In the data rows, the value 128 means zero.
Here are some points, one per row:
88 60 55 136 159 194 152 186 94 179 97 110 107 82 75 195 47 152 58 186 213 58 131 99 110 151 175 114 86 185 140 125 89 176 141 161 80 161 88 180 118 141 125 136 197 113 153
157 91 163 136 94 130 113 119 74 125 144 118 77 140 134 124 104 174 81 183 104 163 70 178 122 99 112 166 114 160 164 49 132 125 109 157 172 119 129 146 111 142 109 140 97 112 170
149 99 90 182 122 172 118 150 179 141 184 222 106 93 8 101 163 175 140 108 115 91 92 80 91 137 75 97 68 120 121 86 154 250 99 103 173 228 129 102 164 29 140 163 96 168 147
116 125 111 173 176 93 164 120 111 160 99 162 152 117 175 120 55 189 187 67 115 198 76 180 124 147 97 60 157 121 100 125 126 242 136 141 89 134 140 172 156 94 107 78 165 152 208
75 122 148 120 141 178 154 123 178 139 147 149 119 109 157 190 185 128 176 48 111 175 133 171 108 130 146 164 98 123 137 115 118 185 119 103 62 122 60 120 116 134 189 182 118 72 140
136 164 153 162 122 103 78 56 140 202 85 170 114 108 61 82 120 78 92 146 119 113 82 49 92 56 161 178 173 169 162 156 118 255 146 166 87 213 105 70 241 158 125 138 104 117 134
126 138 117 85 172 169 168 169 99 164 71 127 90 72 93 80 173 220 65 39 143 106 118 107 116 74 109 101 197 182 157 77 153 88 163 106 131 120 40 136 118 146 89 176 135 169 105
111 59 129 151 174 166 137 89 183 223 199 135 98 158 91 90 129 101 110 99 115 123 89 112 164 140 127 128 128 186 127 133 125 137 230 72 153 66 136 144 113 189 172 55 117 128 214
92 173 120 23 82 152 115 108 94 171 193 155 108 158 186 139 150 137 76 97 170 133 106 96 111 157 105 121 143 109 140 108 207 182 182 89 64 214 214 162 79 74 92 122 127 121 184
131 136 141 132 215 225 141 171 68 120 106 56 135 99 151 155 105 189 146 133 103 68 104 144 150 208 79 192 152 108 197 189 114 208 158 107 237 162 185 90 154 177 198 164 157 170 96
69 137 162 119 207 113 100 100 190 147 89 167 125 161 98 174 67 150 30 167 118 37 108 178 149 178 177 113 119 82 132 136 174 156 101 76 116 104 95 82 92 129 76 158 120 200 128
116 119 75 60 87 119 107 130 88 156 142 163 92 138 75 187 133 128 139 204 75 160 152 174 115 174 99 89 183 152 157 168 140 128 88 95 104 118 123 156 152 194 244 190 136 155 136
198 152 201 117 102 157 158 128 117 204 146 159 205 156 76 138 97 188 60 137 163 111 205 128 133 187 119 95 150 180 213 35 218 200 164 185 102 74 156 87 150 143 177 115 153 91 52
155 121 101 186 108 133 59 91 216 86 124 145 87 93 173 150 173 151 84 130 145 133 221 171 208 178 117 72 169 184 186 83 94 174 212 104 136 150 146 113 211 86 135 169 219 115 235
144 137 127 115 109 109 67 148 148 131 142 111 110 117 92 157 135 86 118 50 105 90 158 140 88 67 116 121 79 158 149 142 101 170 90 139 171 123 181 195 135 129 101 139 141 135 93
120 82 103 146 156 119 123 82 134 132 170 177 93 144 161 143 94 141 135 81 77 96 44 5 195 102 227 87 148 127 202 108 195 205 155 124 213 165 113 165 189 78 172 216 160 53 60
123 120 107 69 191 181 77 135 83 143 98 205 121 179 72 78 149 146 103 99 170 139 135 89 176 63 177 118 97 100 133 111 96 169 76 75 84 153 132 112 255 82 202 63 127 127 128
78 41 234 129 132 137 107 212 141 201 129 177 79 193 97 45 206 133 136 150 119 103 183 135 205 147 162 97 91 41 132 138 100 221 166 160 174 198 106 163 151 107 141 159 151 115 102
61 119 129 78 127 127 73 152 128 152 103 255 195 161 174 192 165 195 191 150 66 92 103 87 163 112 74 117 140 175 114 147 99 183 174 111 166 99 142 154 143 187 51 112 203 75 159
136 108 83 79 179 142 104 77 166 152 122 198 28 133 70 113 183 255 91 106 85 139 115 92 62 168 238 129 156 90 167 192 113 201 150 255 149 77 168 154 196 44 143 93 88 115 118
57 126 146 158 60 136 127 173 150 137 155 108 182 73 83 115 152 192 120 194 144 160 106 72 136 114 168 136 169 54 128 161 187 159 142 60 195 82 111 165 228 117 114 126 77 105 176
177 116 169 116 79 139 163 104 129 113 142 110 124 128 103 113 104 183 95 100 100 103 117 124 225 117 179 54 144 150 70 151 110 213 21 120 152 89 161 95 76 192 134 153 153 135 153
114 123 99 211 132 158 127 109 128 156 92 162 106 145 120 169 110 95 115 98 85 212 100 87 177 156 109 156 84 108 165 110 141 125 130 109 105 96 103 120 110 82 153 117 169 91 130
92 188 70 139 134 126 210 97 84 176 161 193 118 144 84 125 99 133 79 127 81 97 142 185 116 101 137 70 134 88 174 61 37 85 140 135 172 191 103 78 143 137 125 67 101 109 93
105 102 155 164 108 207 77 102 84 254 138 144 166 78 137 195 112 190 141 106 133 71 188 113 147 129 184 106 241 151 216 154 121 146 56 171 149 190 46 82 65 65 163 65 113 140 188
206 125 165 155 80 211 153 188 158 167 140 163 60 156 86 179 109 115 161 132 93 111 44 152 182 117 174 99 182 70 159 192 150 126 168 129 79 167 153 158 242 112 69 136 189 144 110
98 125 99 128 175 111 195 117 132 82 134 134 116 193 95 204 151 109 153 99 126 101 213 75 165 74 42 147 150 74 207 163 172 190 148 143 154 83 144 124 132 101 114 101 169 141 215
122 102 151 134 75 138 172 163 91 104 98 165 97 120 91 130 122 172 110 135 171 161 76 100 138 186 129 166 110 131 170 103 74 150 97 157 131 143 116 111 85 142 127 66 161 92 122
9 127 37 222 115 208 94 105 81 189 187 138 25 128 180 73 139 171 70 106 59 76 173 89 211 145 59 182 168 111 123 78 140 237 113 167 41 65 171 141 182 141 101 120 177 115 147
71 181 173 188 81 123 151 129 160 103 163 124 107 182 121 135 139 162 164 118 175 72 114 96 106 142 188 128 132 138 148 116 67 119 93 127 120 118 157 172 178 99 128 168 130 183 109
110 97 59 114 171 74 163 217 196 255 120 54 163 164 165 178 177 227 84 182 106 117 84 131 153 107 155 96 121 113 233 55 114 174 58 182 145 168 174 75 168 160 144 164 171 134 165
150 118 116 148 157 150 135 166 151 147 133 183 68 104 98 58 102 146 213 182 118 149 177 66 153 40 168 102 112 105 162 160 186 143 146 170 94 153 181 104 89 158 135 199 110 158 161
163 77 125 178 92 119 76 125 127 147 114 115 14 151 148 191 162 206 153 123 171 73 147 171 127 57 179 133 80 96 135 175 204 224 161 99 196 156 114 162 219 168 118 85 118 57 122
178 28 116 155 149 166 172 57 96 156 129 115 174 143 74 103 219 155 141 192 99 126 153 140 94 90 193 202 165 120 113 117 110 177 143 78 121 132 164 150 138 26 70 163 195 130 111
87 119 114 110 106 86 126 111 152 140 45 41 86 138 31 147 117 237 138 132 106 83 106 164 243 88 82 130 185 148 134 118 166 140 137 112 102 204 146 138 83 83 194 86 137 100 83
108 74 138 152 179 143 122 183 151 134 149 133 116 209 85 101 72 239 21 105 103 156 171 108 98 168 104 121 193 194 199 207 118 135 44 74 100 210 131 54 142 133 95 155 131 0 145
130 113 84 104 137 151 145 122 118 145 173 64 156 94 134 122 105 138 153 97 164 134 152 147 124 110 157 98 112 126 137 118 124 108 110 96 140 125 159 83 143 151 91 119 103 92 100
131 99 95 201 100 42 140 116 73 126 99 131 154 120 159 113 152 119 85 70 130 85 141 87 102 151 169 99 100 112 139 180 115 120 176 120 46 119 139 87 110 126 163 114 144 117 110
124 160 134 175 168 159 120 167 108 216 81 195 89 138 159 133 112 142 130 131 185 116 143 148 85 99 142 151 184 143 61 120 161 88 74 125 199 118 211 59 111 97 173 159 182 73 138
159 172 64 106 159 95 144 87 124 164 215 165 45 127 100 61 176 152 119 171 207 133 113 96 115 125 142 98 137 114 136 173 165 208 83 129 138 129 0 98 165 107 103 93 244 97 63
130 164 50 149 139 169 77 216 146 154 127 125 106 159 141 86 151 84 106 147 111 88 78 153 140 100 111 30 206 134 194 134 59 255 192 103 106 28 121 107 78 33 146 115 105 21 162
118 21 57 128 74 167 163 79 185 210 42 195 141 116 124 92 93 122 34 85 186 91 122 172 124 147 90 121 236 23 197 123 143 178 31 143 176 142 152 171 131 186 144 159 146 83 119
95 155 108 140 155 180 147 113 199 51 81 129 140 172 157 83 121 116 151 177 152 131 137 149 96 133 178 132 182 163 142 82 154 157 118 153 123 182 127 153 98 195 150 84 125 117 111
162 115 146 103 145 114 54 108 168 169 174 81 124 148 127 95 141 101 141 128 132 146 83 100 135 145 125 155 153 119 133 141 95 118 92 123 129 133 121 151 142 104 138 92 162 165 95
144 194 73 157 112 141 135 164 157 152 134 173 158 85 124 56 196 131 54 129 35 137 134 130 140 114 212 153 71 153 163 210 193 149 112 125 150 169 136 186 118 109 138 75 182 138 130
231 128 15 122 116 120 115 231 123 169 118 144 113 188 75 155 68 183 114 92 86 97 180 63 129 188 211 181 232 91 115 21 138 187 96 104 134 163 74 122 110 172 130 89 147 124 157
150 129 105 187 162 178 72 107 106 162 122 113 140 171 132 157 161 137 77 163 137 214 154 65 119 110 112 27 139 101 78 159 135 152 138 174 157 173 119 177 136 122 105 132 77 164 50
129 138 167 91 155 119 99 117 165 195 129 105 78 52 101 84 68 123 192 142 68 104 184 79 100 183 139 100 103 92 137 122 125 146 118 107 137 147 145 175 175 94 100 125 148 65 115
165 93 102 144 166 119 183 120 192 145 162 188 100 64 179 173 190 132 123 142 126 70 123 82 175 183 84 114 164 122 62 127 99 134 140 131 76 140 153 108 136 132 127 99 58 83 121
These points spread out most along one direction. Take the direction at right angles to it along which they spread out most. Go by this last direction. How many in every 100 of the points above lie lower along it than each point below? Answers are rounded to whole numbers. More than half of the points above lie lower than the first one.
178 135 160 139 145 111 103 105 105 126 58 132 96 136 204 104 154 148 140 152 93 97 135 79 80 126 87 117 112 70 195 79 108 137 118 63 86 89 94 139 124 128 117 127 103 134 147 22
147 148 143 182 150 98 133 156 148 128 145 127 114 162 139 126 137 106 103 130 144 105 119 107 110 128 56 131 152 141 112 142 135 101 127 162 119 121 127 162 144 116 141 96 126 114 147 22
146 36 106 140 144 169 55 146 121 73 177 164 156 108 132 82 153 145 159 138 100 67 84 149 123 114 129 80 111 110 182 137 205 110 79 188 80 141 101 109 182 106 138 97 141 125 121 55
182 186 86 115 124 174 182 84 125 181 108 117 175 200 162 86 105 166 120 133 103 48 127 136 180 152 83 155 75 131 104 182 116 152 136 163 126 120 70 198 171 77 155 194 98 46 223 22
120 157 133 99 134 149 130 149 137 103 93 98 131 98 132 158 180 68 87 93 104 166 134 135 186 141 133 152 143 112 95 111 136 136 122 195 119 119 107 91 158 116 79 123 105 95 138 22
136 135 146 105 108 188 87 118 188 124 139 120 143 89 103 161 82 211 37 163 99 93 122 94 79 51 104 111 134 28 88 100 99 136 160 160 136 142 118 80 90 147 214 105 240 85 143 53
139 214 104 214 243 133 49 79 72 161 164 161 138 117 35 136 229 172 115 87 170 101 80 128 204 163 136 91 173 43 182 92 115 166 146 133 74 138 163 188 105 186 115 164 169 8 236 18
159 139 57 125 128 118 54 125 178 154 163 202 164 120 152 120 75 175 135 116 198 152 152 160 200 102 116 216 104 108 181 149 81 153 169 131 85 98 133 128 100 109 89 147 97 131 99 22
117 107 101 110 112 103 111 131 79 96 175 119 141 138 156 101 124 121 114 103 142 156 138 121 138 130 138 129 151 91 114 148 69 130 184 148 135 146 97 96 121 139 131 186 124 143 157 22
103 105 131 143 165 35 113 158 96 122 183 151 146 116 87 114 110 97 129 131 102 113 131 186 98 121 139 175 176 125 85 107 185 160 141 175 130 130 95 140 160 85 148 157 114 110 107 43
103 148 28 166 76 153 74 80 154 194 92 114 134 214 88 90 175 168 179 60 120 120 120 117 91 184 107 92 99 105 105 112 168 137 181 166 92 119 78 33 130 143 100 147 150 106 169 22
110 113 109 92 124 122 97 114 103 99 74 120 112 103 92 113 125 74 152 154 163 124 112 93 161 169 154 100 111 165 133 123 151 115 113 156 202 113 166 108 170 90 113 128 131 118 160 31
